Rotation paths and how fast each direction turns (degrees per step):
Each turn is a multiple of 5 degrees from 10 to 175, or 0.
Each row of a path follows its step; steps can be skipped.
Rotation 1:
step 1: [-13  28  -4 -15 -54   8 -17  28  12  10  -7  17 -10   0  21   0 -18 -34
  22  17  33 -17  12   4  15 -30 -41  -1   5  10  19   1  29  -1   6  -1
 -23  13  28  26  22  23 -15 -41]
step 2: [ -1  -4  14  -5 -17  -3  10  -3  14  -4 -31 -13  24 -16  14  -2  16 -45
   6  -9  36  -7 -17  14  38  -2 -26  19   0  18 -16   4  39   9 -17  12
 -33  15   4  45 -20 -41   1 -37]
step 3: [-13  21  15 -49 -29  -5   4 -14  16  -5  -4  21 -23   1  29  -1  41 -17
  24  -5  27 -20  -8  13  27  -6 -28  11  -5  -7  -9   5  26 -28  25  16
 -58 -27  24  -7  -8 -11 -17   8]
step 4: [ -4  21  27  22 -46   3  19   4  -1  -9   4 -40  -4  22  -9  -3   7 -11
 -15   9   6 -17 -29  14  47 -18 -63  30  10  -4  -2 -14  16 -28   2   3
 -36 -17  -8  16  13  -3 -21 -12]
step 5: [-11  14 -15 -31 -41 -14  11  -1  19 -16  -5 -12   5 -21  13  17  30 -13
   3 -12  34   2 -29 -23  19 -16 -13  11 -12  26  -1 -39   5 -62   4  -2
   4 -16 -17  10  22 -26 -20 -32]
step 6: [ -1  20  -4  -4 -10 -33  -4  -4  16   1  17 -19 -12  12  12  -1  10   2
  33 -20  27  27   4  25  48 -40 -34   2 -17  39   4 -18  25 -24 -20  -7
 -33 -17  -3   7   2  39   2 -29]
step 7: [-10  41  16  11  -3 -37 -27  30   7  -1 -20 -26   4   5  14  17  18 -24
  24 -17  13   1 -14  12  21  -7  -8   8   5   4 -17 -15  26   3 -15  22
  -2 -38   9   4  18 -22 -54 -49]
step 8: [ -7  -8  -1  -1  19 -21  21  -4   5   2  -2   1 -28 -13  11  11  14 -49
  37  26  34 -12  -9  43  22 -32  -1   7 -25 -17  -4 -33   8 -36 -25 -10
 -33 -16   5  10  18 -15 -34 -11]
step 11: [-16 -18  16  10  19 -27   4  22  13 -26  13 -24   4 -30  28 -29  -6 -27
  10 -27  23  -6  -6   5  42 -39 -17  13  26  19  18 -30   0 -33 -11 -18
  -9 -24  22  -4 -28 -24   7 -21]
[ -2   8  -3   0  -4 -15  -1  -1  -8   5  -4   2   1   2  -5  10  -5   4
   4   0  -7   2   5  12  -7   2   7  -6  -4   5  -6 -12   4  -2 -16  -3
   4   6   0  -1   7   4  -5  -2] | 45
[ -1   9   8  10  -4   4   8   2   2  -2  -7  -2   6  -3  -5   3   0  -4
  -8   6  -7  11  -2   6  -1   1   1   3   8   9  -7   8   0  11   6   7
   2  -3 -13   0   7  -4   1 -10] | 140
[ -3   1  -8   1  -8   3   7 -11  -3   2   6  -5   0  -3  -1   2  -1  -8
  -3  12 -15   2  -1 -11   5   0   1   1  -3  -7   5  -3  -1 -13   7   1
   8   5  -1   8  12   9  -1   0] | 80
[ -4  -4  -3  -6  -3  10   0   8   6   9   4   4 -13  -4  -3   6   0  -4
 -11   3   2   4   5  10  -6   1   4 -14  -9   0  -2  -4  -2  -6   8   4
  -8  -9   5  -4   2   3   4  -6] | 155
Rotation 2:
step 0: [-18  -9  22   6  22  17  -3   5 -13  18  -9  -6  -2  -1  12  -3 -26   5
  32 -14  -5   4  25 -35  13 -11 -30  20   4  37 -24 -28   3 -28  44  14
  -7 -26  11   6  -5  10  11 -20]
step 2: [-30  -1  10  -2  24 -14  21 -14 -12  14  -5  16  -3   0  19 -38 -24  -8
  16  27   8  21  18 -17   4   4  15  20  -3  33 -16 -18   1 -23  32  15
   8  -5 -41  18   6  19 -18  -8]
step 3: [ -2  -3  -5 -17  19  -8 -26  -6  -5  -8 -17   3 -18  -8  -4  29 -27  -1
  11  27   5   3   3 -57  27  15   2  22  12  -1   4 -22  11 -40 -11   4
 -10  13  -1 -11 -20  13 -37 -15]
step 4: [ 11   4  -5 -14  24 -14 -21 -16 -32   7   3  15  12  16  13 -12  -6 -29
 -24   2  31  10   8 -31  -6   3  24  10 -16  -2 -36  -2  -7 -35  44   0
 -14   7 -14  24  18   8 -15 -24]
step 5: [  3  13  -6 -21  21   2 -22  -5 -13   2 -32   8 -27 -12  31  17  -1  18
 -13   2  -4  -2  -4 -34   4  17  12  11  -1  17   5 -31  -1 -10  23  50
  15  -5   0 -27   5  35  -8 -24]
step 6: [ 23  14 -14 -12  12  16  16   5 -23 -13 -16  24   2   0  -4  -6  -1 -25
 -10  20  36  24   7 -14 -13  15  51  -1   1   5  22  -9  19 -50  11   8
 -21  13   0  -9  19  -5  -3 -21]
step 8: [ 14  14 -12 -13   6   1  11  -1  -9  -3 -38   6 -13   8  13  30 -16  -1
  -4 -13  23  27   9 -32   7  24   7 -15  -8  -2   2 -20  -4 -35   9 -24
 -23  17  27 -33  42  -5   0  13]
step 10: [-22   3 -12 -10  14  12  18  -5  14 -31 -41   1 -36   5 -12  31 -23  -1
  33 -22  21  -6 -10 -47  17   9  13  19  11   6  17 -24   6 -22  -9   1
   1  17   8  -5  12  -3 -16  -5]
step 11: [ 18  18 -10  -7  18 -12  24 -24   4   2  -6   3  -2   3   2  -5 -18 -18
  11 -32  39  26  15  -5   2 -13  17  33   3  24 -32  -2   4 -17  33 -16
 -22  13 -13  33  24 -12 -19 -11]
[ 10   1   6  -2  -7   3   3   4   2   3  -1  -4   9  -6  -3  -7  -7   0
   1   1   4   8   0   0 -13   3  -7  -2   2  11   6   1   5   1   1   9
  -9 -11   4 -13  -1  -3  12  -4] | 55
[ -7   7 -10  -4  -4  -7  -5   4   3 -10   3  -3   7  -1  13  -2   0   2
  13   4  -5   5   2  10  -6   4   8   1   4  -2   0  -1  -9  -2   0   0
   5   6  -5  -8   6  10  11  -2] | 100
[ -1   0 -19  12  -2  -1   1  -5   1  -6 -11   2   7   7   5   1   2   2
  -6  -6  12   1  -9   3  -7  -1  -2  -1  -4  -1   0 -11  11   2   1   0
  -4  -1   0  -6  -5   4  -7   4] | 20
[ -8   5   2 -13  -2  -9  -4 -10  14   5  11  -1   7   1  -4  -4  -6   0
   2   9   6   1 -11  -5   2  -4  -8  10   1  -4  -4   0   6   0   5   4
  -1   2  -8   0  -5   3  -7  -1] | 35
[  5 -15  -7  -8 -12   5   6  -4   0   1   9   9   3  11   0  -1   6  -4
   0   0   1  11   0   9   2  11   2   2   2   3  -3  -3  -7  -1   7  -4
   1 -10   0   8   3  -4  -5  -8] | 155
[ -3   1  -5  -9   2  -2  -9  -2  -4   2  -2   6   3  -8   4  -8  -3   4
   0 -11  -1  -3  -8   3  11   1  -2   0  -1  13   7  -7 -10  -5  -3   2
   6  -4   3   3 -15  -6   4   8] | 155
[  3   4 -12   4   0   3   1 -11   0   8  -2   0  -4   0  -3  -8  -3  -5
   1   3  -2   2  14   4   7  -9   1  -1  11  -4 -16   0   3   1   3  14
   6  -3   3   1  -3  -2   9   5] | 160
Rotation 3:
step 0: [-10  -2  23  10 -41  28   2 -24 -12 -38  31   8  -1  31  11  17 -18 -42
 -21  -5  -2 -10 -20   7  38  15   4  11  10  -3  13 -18  -8  -3   3 -18
 -26  14  25 -23   8 -13  -1  20]
step 1: [ 16 -21  -5  12  -9   9 -29 -14  -4  10 -28   1   5  23  15 -12 -13 -22
 -13   2  38 -24  -8 -31  26  17  10  14 -10  21  26   4  -9   7   8 -16
  -8 -22   1 -22   9 -60  24  -3]
step 2: [ 21  25   4  11 -12  20  -9 -60  -3  -2  16  23  -1   4  21  -7   1 -32
   4  -3  -4 -42  13  27  14  -9 -11  -3  22  15  35 -17  14   0 -18 -31
  19  -2  25   2   8 -25  15  11]
step 3: [-16 -14  -6  15 -31  20 -29 -12  25 -32  11   6 -25  19   6 -31 -18 -37
 -13 -16  32   8  17 -22  24  19  12  15   2   9   8 -24   9  -4   4 -29
  -3  16  -4  24   5 -29   0  23]
step 6: [ 18 -13  10  12   7  42 -17  -5   9   3 -23  23 -21  32  14 -18 -13 -15
 -14 -25  -2 -19  19 -13   5  -4  -2   7   8   8  20 -22  17  17 -48 -21
  27  21   2  34   0 -32   3  11]
step 8: [ -4  -5  27   9 -21  44 -24  -4  -2   9 -17  35  17  27  17 -14 -15  -3
 -20 -25   5  -4   2 -42   0   1   5  27  22 -10   6  10   4  22   0  10
 -25  -5  14  -3  -5 -47   2 -30]
step 9: [ 14 -15  26   5  16  -2   2 -53 -22  11 -19   9  22   5  28   4 -28 -13
 -15 -27   1 -36 -17 -11  21   9  -5  25  19  -5  37 -27  18  13 -20 -18
  10   0  13  28 -14   8  -1   3]
step 10: [  1  15  37  34  -3  31 -11  -5  27  -4  18   7 -35   0  33  13 -21 -28
   1 -27  35   2  -4 -47   1  21  -4   3  17 -13  11 -15  16  15  -5  -4
  27  17   8   5   4 -24  -6 -11]
step 11: [-12 -30  43  -9 -12  -3 -34  -9  20  41 -11  37   4  35  14  12 -14 -40
 -12  -7  16  -4   9  11  23  -6  -6  30  28 -15  17 -11  13  -3   4 -10
 -11 -12  21   7  -9  -3  -3 -15]
[ -2  14  -4   3  -9  -1  14  -7  -7 -14   8  -2  -3  -3  12   7   0  -7
   5   2   2   3   6  -1  -5   2  -3   2   9   2  -4   6  -1   5   3   2
   0   2   3   0   7   2  -8  -9] | 145
[  0   9  -3   1   7  11 -10   4  -9  -2  10  -1   0  -2   0   0  -1   3
   9  -3  -3  -1   1  -6  -3  -6   3  -3  -6  -9   4  -9   4 -15   9  -5
  -3  -1  14  -5  -2   0  -7  -3] | 140
[ -2  -3  -3   3  -2   5   3  -6  -2   1  -1   3   5  -2   1  -6  -4  -7
   6  -2  -4   9  -1  11  -4 -13  -2  -1   2 -12  -2   5  16   6  -2  -1
 -17  -3  -1   8   0  -3   5   9] | 120
[ -2  -5  -5  -6   7   1  -4   0   4  -3   0   3   9  -2  -2   5  -6   6
   8  -2  -2 -17   2  -2   3  -3  12  10   3   4  -5  14   4   9   2  -5
  -7   1   1 -11   9   3   1  -4] | 100
[ -6   4   2   5   7  -4  -3   3  -1   0  -1   3  -3   8   1   3  -2   6
 -11   4   2   5  10  10   5   9   5   2  -3 -13  -1  -1  -7  10   7   9
  -6  -8  11  -1  10  -4  -3   6] | 100
Rotation 4:
step 0: [-11  11  26  -1  15  -1 -36  13 -22  -3  -6  47 -20 -26   4  42   5   8
 -16   4   1  23   7  18 -24 -18  -3 -12 -27 -20  27  34  35  14  -7   8
   1 -33 -15   4 -23   5  28  -7]
step 1: [ 14  14  14 -24   6  35 -46   3 -12   8  -6  19  19   0   1 -30   4  -1
   8  21 -12  -6  41 -12  -9   4 -38  16   7  24 -23 -31  -3  14   5  40
 -15  22   2 -25  34  20   4 -10]
step 2: [ 28 -17  -3 -25  11 -38  34  14  27  42  30   2  -4  12   1  42  14   5
   3   7 -20  26  12  -5  -6 -27 -10 -26 -19   9 -24 -24  26  11  25  -2
 -19  12  -4  -6 -16 -26  -6  11]
step 4: [ 19  -6 -16  -9  16 -53  -1  25 -17   3   8  -8  11  -4  12   8   0  -2
 -13  -1   4 -21  41  17  28  26  12  -2 -30  -2  15  -1 -58  24   0 -19
   0 -16 -16 -31  -9  35   3 -21]
step 5: [ 10 -12   1  23  -2 -28 -17   5  29  -6  18  -7 -35 -19   4  -6  -7   0
 -34   7 -37  12  -1  -3 -17  29 -25  39  38 -28 -27   0  -2 -29  15   5
  47  20   5  16  -3   6  10  -6]
step 6: [ 41  19  42  33 -13 -10  -2  -4 -20 -24 -12 -15   1  29 -14  62  19  -6
  23  -3  10 -13 -13 -25  23   5  15   0  12 -29   1  12   2   0  -1  36
 -18   5 -24 -12  -2   8  -1  -4]
step 9: [ -5  -4  -6  28   8  24 -14 -15   5   7  -7 -16  -1  21 -18  18  10  43
 -18  20  32  14  10 -29 -35 -41  -9   2 -13 -19  24  -2 -27 -12 -14 -20
  38 -28  25  12   3  23 -29   0]
step 10: [ 11 -16 -10 -43  -1 -17 -21  -9 -46 -28 -13 -17 -20  -3   4  -2 -45 -22
  -3  -7  30 -27   4 -19  11 -22 -21 -13   2   5 -31 -14 -16 -29 -19 -12
   2 -16 -19 -11  23 -23  15  20]
step 11: [ 30 -25  21  20 -27   1  21 -13   3   2  16  -9  -7 -40  33 -10  18  -5
  33   1  -3   3   5  -7 -16  -3   1  29 -33  24 -12   2  22 -48 -10 -38
 -15  13  15  29  -6  17 -21  -4]
[  0 -11   9   2   2   4 -11  -1 -10   8   7   5  -1  -9   0   7   3   2
   8   5  -2   6  -5  -1   7  12   7  10   0  -2  -4  -3   7  -3 -12   9
  -2   2  -4   1   5  -5   2  -3] | 65
[-13   1   2   0   9  -7  -6  -4  -1   4   9  -6  -1  -5  -5  -1  -2  -6
   2   3   4   5  12  -1   5  -1   6   0   6  -6   1  11 -11   6   1 -11
   7  -7   0   8   9  -5  -6   2] | 70
[  2   2  15  -8  -7   8  12  -3  -1   4  -5  -2   0 -10  -1   8   0   6
  -2  -5  -3   7  -4   2  -5   1   0   2   3 -17   0   4  -4   4   3   0
   2   2   6   2  -7   1  -8  12] | 120
[  0   2  -2   1 -13  -2   8   5  -7  -4   8   0  -4   1  -5   7  -6 -10
  -6  -8   1  -3   9   6   4  -9  11   0  -3  -1  -4  -3  -2   8  -8  11
  -2   0  -6 -11   7  -6   3   6] | 170
